(in the rows, 128 means zero)
One turn moves each row of this set onto another row. After a few examples, where does it send each row asked below?
j_12: [122 135 141 136  99 119 136 146 101 131 132 153 174 117 124]
j_662: [120 155 168 117 105 118 142 127 148 150  98 152 120 125 105]
j_831: [124 159 166  95 120 121 133 132 136 156 123 148 123 134  87]
j_878: [124 162 160 138 131 115 150 155 148 165 139 138 134 124 150]
j_582: [136 144 145 114 160 118 124 149 110 145 108 137 125 166 128]
j_353: [137 133  99 117 146 135 121 143 123 148  97 158 141  93 123]
j_406: [129 147 136 123 132 100 130 135 121 128 135 146 172 157 136]
j_11: [142 140 112 105 168 129 125 148 125 161  98 160 151 110 131]
j_404: [121 133 121 141 151 112 110 158 148 138 126 169 165 104 105]
j_789: [109 163 128 148 106 102 122 123 114 141  89 137 137 128 138]
j_103: [110 156 137 101 123 106 123 160  95 169 145 138 162 128 114]
j_655: [124 135 137 144 165 109 114 153 133 140 112 179 169 109 108]
j_620: [114 164 168  98 121 125 129 133 127 158 145 133 123 135 104]
j_199: [130 155 119 127 158 129 123 120 130 159 114 155 118  79 119]
j_310: [132 169 154 140 134 119 145 159 145 165 138 129 146 124 149]
j_902: [123 130 146 152 143 117 115 141  88 150 106 116 127 129 107]
j_122: [120 165 119  91 148 114 127 131 126 172 112 167 157  97 128]
j_543: [139 135 137 139 116 111 141 144 116 130 138 162 178 115 107]
j_854: [115 168 139  99 127 113 119 158  98 174 139 129 159 130 112]
j_140: [125 134 137 152 148  97 114 140 106 164  99 117 132 125  93]
j_428: [116 160 107 109 133 114 124 117 130 156 100 168 144  90 128]
j_139: [103 144 132 132 158 107  96 146 145 164 106 147 129 105  89]
j_321: [130 139 133 132  93 148 129 161 112 138 111 137 129 109 117]
j_577: [123 158 150 137 135 122 124 118  93 133 146 149 115 116 105]
j_792: [110 150 142 109 135 118 113 138 165 140 107 180 138 117 102]
j_462: [129 163 143 148 134 125 119 118  90 128 138 142 124 113 107]
j_222: [133 160 132 118 168 126 132 137 140 178 116 152 132  88 130]
j_13: [142 157 148 109 155 123 124 148 117 144 108 137 135 166 131]
j_946: [142 143 136 137 136  96 140 137 132 129 132 159 177 141 121]
j_706: [111 159 174 132 105 121 139 119 132 147 106 143 117 125 126]
j_233: [105 153 127 146 111  91 128 124 113 138  97 146 141 134 145]
j_503: [123 133 138 142 136 115 124 169 130 169 120 101 137 134 125]
j_898: [109 150 157 106 138 124 118 145 146 149 106 189 146 108  95]
j_214: [123 134 135 146 138 101 122 163 129 181 110 108 141 121 102]
j_540: [104 143 148 139 157 109 107 155 142 175  92 153 136 100  99]
j_81: [124 125 132 133 100 141 132 170 113 147 113 134 123 111 119]

j_946 -> j_140
j_406 -> j_902
And these:
j_103 -> j_81
j_898 -> j_404
j_13 -> j_462
j_353 -> j_222

One turn moves each row of this set onto another row. After a few examples, where does it send each row asked below?
j_796: [182 116 136 133 132  95  87 145 163 111 122 100 125  75 115 130 113 104
 150 151  82 139 131 136 162 137 132  98 113 132 144 139  98 138 127 168
 128 141 139 126 111  91 116 119 163 122 155 149 139 152 130 150 139 123
 102 135 144 102 104 135 134 138]
j_189: [170 114 137 123 171  97 116 142 125  89 126 147 121  65 182 149 135 104
 139 134 121 163 115 149 146 137 159 110 137 136 123 104 116 157  90 139
 171 140 156  97  85 117 124  98 149 108 127 107 138 107  96 130 120 127
 121 161 164 140 150 147 131  89]
j_508: [162 118 126 138 144 105 133 130 148 127 146  83 142  68 154 135 142  99
 112 144  98 156 141 115 126 128 132 119 142 156 144 145 112 144 123 199
 143 124 140 135 130 115 129  71 135 146 171 131 173 132  99 167 108 112
 103 115 115 110 123 107 146 140]
j_877: [130  91 141 125 143 130 136 168 143 144 130  87  85  70 148 136 142 106
 143 116 118 165 118 143 146 111 133 105 162 129 105 101 122 158 189 166
 156 168 128 113 100  77 142  77 117 116 141 118 150 105  89 180 128 148
 100 118 144 111 142 128 118 126]
j_49: [200 121 160 135 153 131  98 155 156 117 120 127 103  55 142 135 152 124
 153 129  83 137 126 152 164 149 175 103 141 146 128 126 107 126 116 166
 184 143 151 106 102 103 151 110 158 122 145 149 104 130 116 141 136 135
 130 152 146 116 135 123 153 110]
j_304: [187 117 152 144 132 120  93 151 171 138 122 114 103  90 131 127 154 118
 133 132  84 120 117 166 155 134 159 139 112 124 141 120  97 139 144 146
 170 143 150 116 106  92 140 109 163  98 147 159 127 121 131 150 160 140
 115 133 161 121 132 158 141 115]
j_766: [194 103 164 129 170 109 103 141 120 118 132 152 112  78 142 160 122  96
 118 155  94 142 131 121 135 114 176 112 167 134  89 117 108 151 132 171
 178 157 140 103 108 111 135 119 129 120 113 134 115 108 100 143 129 128
 122 164 188 119 130 150 150 125]
j_287: [160 124 122 141 147 139 126 147 140 137 138  98 131  89 170 127 172 124
  95 142  99 148 111 147 108 114 155 150 149 120 143 120 109 155 124 191
 165 128 146 126 125 136 133  42 161 124 161 118 147 111 106 153 126 127
 127 137 125 123 153 117 159 118]
j_25: [121  91 121 142 148 103 122 159 118  97 117 115 111  81 169 148 142 109
 159 154 123 158  98 161 155 133 112  90 137 127 114 121 117 168 112 142
 148 147 137 120  98  94 103  57 148 113 133 119 172 113  88 140 128 156
 122 134 164 126 146 156 135  95]
j_972: [161 142 163 151  96 120 104 156 143 126 116  97 107  95 131 124 126 101
 148 153  81 152 135 157 167 128 148 105 137 127 136 154 121 108 153 153
 158 134 136 139  92 115 129 106 153 125 178 151 109 141  80 139 153 127
 123 138 169 120 117 144 120 138]
j_590: [159 110 128 140 135  97 149 142 172 139 133  88 106  61 127 125 129  84
 138 133 101 171 132 112 145 122 124 102 148 151 119 119 106 149 163 167
 148 150 127 114 107  83 140 106 154 142 147 121 142 142 111 168 124 128
  72 103 153 105 115 113 121 148]
j_363: [176 107 143 126 161 127 153 154 147 134 131 115  89  48 167 137 151 105
 129 112 110 163 121 127 143 131 163 104 179 146 106  93 119 137 145 160
 185 151 142  96  97 106 170  90 143 130 135 102 119 120  99 162 118 126
 111 133 161 124 144 108 132 116]
j_934: [146 137 150 139 124 122 136 144 112 133 142  81 128  98 178 140 139  90
 122 153 100 153 136 140 133 102 146 129 146 124 123 140 120 127 138 175
 156 102 141 150 100 134 121  67 124 142 182 111 147 114  47 147 126 116
 118 135 134 120 138 114 125 136]
j_545: [159  99 135 126 151  75 104 135 120 111 144 120 132  96 121 147  89  85
 110 169  95 160 133 116 133 111 134 112 146 136 120 121 104 162 130 180
 132 150 129 126 127 111 101 111 135 124 134 132 161 133 107 148 123 107
  96 150 179 101 105 149 136 140]
j_773: [179 126 144 127 168 128 117 138 121 110 140 127 134  59 179 147 157 117
 104 135 111 159 136 129 119 131 173 119 164 141 132 130 124 141 110 196
 184 135 154 111 107 139 145  68 129 129 155 116 136 107  89 155 111 120
 139 155 124 131 143 120 152 113]
j_305: [156 120 157 139 119  99 118 154 107 123 120 114 113 118 143 145  96  89
 124 169  84 139 118 132 148 105 140 103 160 114  96 134 109 127 140 143
 135 141 134 143 105 123 114 103 130 124 150 134 130 136  72 131 145 108
 122 156 201 120 124 154 120 146]
j_554: [176 103 144 144 141 102  97 133 127 123 133 143 119 110 133 153 131 104
  86 167  98 133 122 131 117 111 155 139 149 112 119 129 105 161 146 163
 169 154 138 118 116 124 125  96 144 104 121 141 135 108 116 146 149 130
 119 149 201 129 122 184 145 129]
j_30: [141 107 113 126 152  72 133 137 134  95 143 101 136  76 162 143 114  91
 134 148 117 167 127 140 150 136 114 115 121 147 149 111 110 160 102 152
 140 123 141 122 112 112 104  81 154 130 148 101 188 130  96 145 121 113
  93 130 152 116 119 131 127 107]
j_344: [146  81 152 142 141 112 103 153 104 120 131 124 106  97 127 163 122 108
 117 170 101 138 125 130 137 118 138  94 171 131  99 140 113 152 159 174
 155 170 125 131 129 103 124  82 110 114 126 157 160 112  92 161 137 143
 128 144 194 111 119 173 149 135]
j_389: [166 104 137 137 141 131 150 154 167 164 139  91  88  85 150 127 157 103
 111 121 100 144 114 141 131 105 151 145 155 123 114  87 102 152 177 162
 176 145 138 107 111  98 157  84 154 123 137 112 126 111 110 167 141 137
  93 119 158 113 144 116 134 124]
j_322: [155 103 151 135 132 128  78 169 145 117 115  96  99  77 132 139 142 132
 162 135  97 127 128 172 174 149 133  98 124 132 149 139 117 128 155 161
 160 152 146 130 107  86 132  87 137 100 158 161 147 123 111 165 149 151
 131 133 137 115 123 152 140 115]
j_40: [121 138 142 143 126  98 131 154 106 108 124 106 124 107 174 127 117  92
 143 159 101 176 116 163 147 120 137 119 134 131 120 124 118 139 103 139
 142 119 136 142  96 128  95  82 150 124 163 122 154 122  65 116 132 115
 122 148 174 124 143 138 117 108]
j_205: [143 107 138 139 152 139 100 157 113 121 131  91 131  82 165 146 160 124
 127 152 109 148 123 142 123 114 140 110 150 123 119 150 114 156 133 207
 145 140 140 136 118 108 114  44 120 123 165 135 163 100  80 163 117 150
 135 137 105 110 148 125 155 129]
j_787: [145 104 107 137 151  98 135 140 131 103 124 127 124  93 179 140 144 108
 104 148 120 151  94 149 126 128 132 131 139 110 134 105 108 168 107 132
 156 141 149 111  99 128 116  58 174 105 130  98 157 116 109 137 137 131
 118 143 176 143 146 158 133  97]
j_129: [145 137 157 140 111 118 159 156 146 149 120  81  98  87 167 115 136  88
 137 116  96 168 124 141 152 116 142 115 153 136 108 124 127 117 169 140
 148 137 133 133  91 107 140  99 126 126 176 135 135 129  74 155 133 112
  99 114 155 129 146 118 101 138]

j_189 -> j_363
j_796 -> j_30
And these:
j_129 -> j_305
j_344 -> j_205
j_787 -> j_389

One turn moves each row of this set onto another row. After a few examples, where does it send each row asked below?
j_324: [109 116 118 139  72 119 113  88 119 118 138  85 145  82 109 130  86 130
 127 149 119]
j_560: [143  93 128 149 114 114 102 116  98 114 112 126 180 131 114  66 110 159
 130 153 131]
j_723: [141  82 139 158 104 147  89 102  83 142  92 106 178 102 105  92  86 125
 145 123  84]
j_384: [120  87 147 159 105 145  99 119  83 146  93 100 168  97  95 106  82 125
 147 117  81]
j_153: [119 109 124 146  84 108 101  99 116 121 110 101 167 101 112 155  97 134
  86 153  98]
j_87: [124 126 100 134 106 106 100 101  85 118 145  81 123 113  78 115  94 124
 135 147 120]
j_338: [107  75 152 157 110 141  86 106  89 154  98 122 171  98  79 109  90 134
 145 131  91]
j_327: [141 118 149 156  88 126 113 134 121  98 103 131 159 103  66 103 115 147
 133 129 133]
j_918: [130  99 116 144 116 120 104 131  96 126 105 119 177 113 108  68 103 164
 115 160 133]
j_424: [137 107 169 161  87 130 105 120 114 114 115 141 165  94  61 103 109 134
 122 142 136]
j_684: [108 127 105 153 109 103 103 104  85 117 134  73 122 121  91 117  98 132
 139 141 113]
j_910: [138  92 119 133 105 105  97 115 124 125 113 105 164  87 111 159  93 132
 100 158  93]
j_242: [132 115 130 147 118 129 100 126  84 144 120 123 168 125  90  59  92 151
 116 151 119]
j_658: [124 119 146 154 109 118  90 117  79 114 103 131 164 105 128 107  92  98
 175 155 108]
j_887: [119 107 143 160 100 111  82 117  87 119 121 143 168  95 102 101  87 105
 175 168 113]
j_269: [126 109 160 155  86 141 124 137 126 110 106 140 163 104  83 111 115 123
 124 152 132]
j_21: [128 113 105 141 117  91  85 109  82 123 111 101 146 132  84 146 101 129
 107 148  91]
j_167: [119  95 129 158 117 125  86 130  93 135 122 123 177 121  92  70 108 146
 118 171 133]
j_550: [123  94 133 152 106 144  93 126 100 148  86 132 173 104  73 116  86 127
 144 127  73]
j_763: [131  99 147 167 108 120 103 115  89 106 109 131 160 110 120 108 107  96
 177 141 112]
j_592: [133 112 121 127  88 107 102 103 110 119 103  98 173  88 110 156  84 127
  98 153 100]
j_904: [144 128 112 142 136 100  78 102  94 132 117 105 139 117  91 137 104 130
 104 141  97]
j_580: [106 111 147 149 100 117 108 111  87 123 119 141 154 105 123  92  84 125
 177 162 111]
j_361: [151  96 134 165  88 135 116 125 122 107  97 126 165  99  69  94 120 138
 133 125 127]
j_441: [116 111 109 146  69 114 118 110 112 111 128  74 141  84 106 127  83 126
 127 162 120]
j_535: [122  98 132 146  73 122 112 107 122 113 138  75 131  88 118 131  90 131
 124 165 113]
j_538: [121 127 112 151 105 105  90  93  96 118 141  84 107 111  96 113  98 147
 142 145 109]
j_859: [129 130 115 134 126  91  85  98  90 123 109  99 154 128  91 143 103 140
 100 133  99]

j_658 -> j_327
j_242 -> j_580
j_859 -> j_684
And these:
j_424 -> j_338
j_904 -> j_538
j_560 -> j_763
j_21 -> j_87

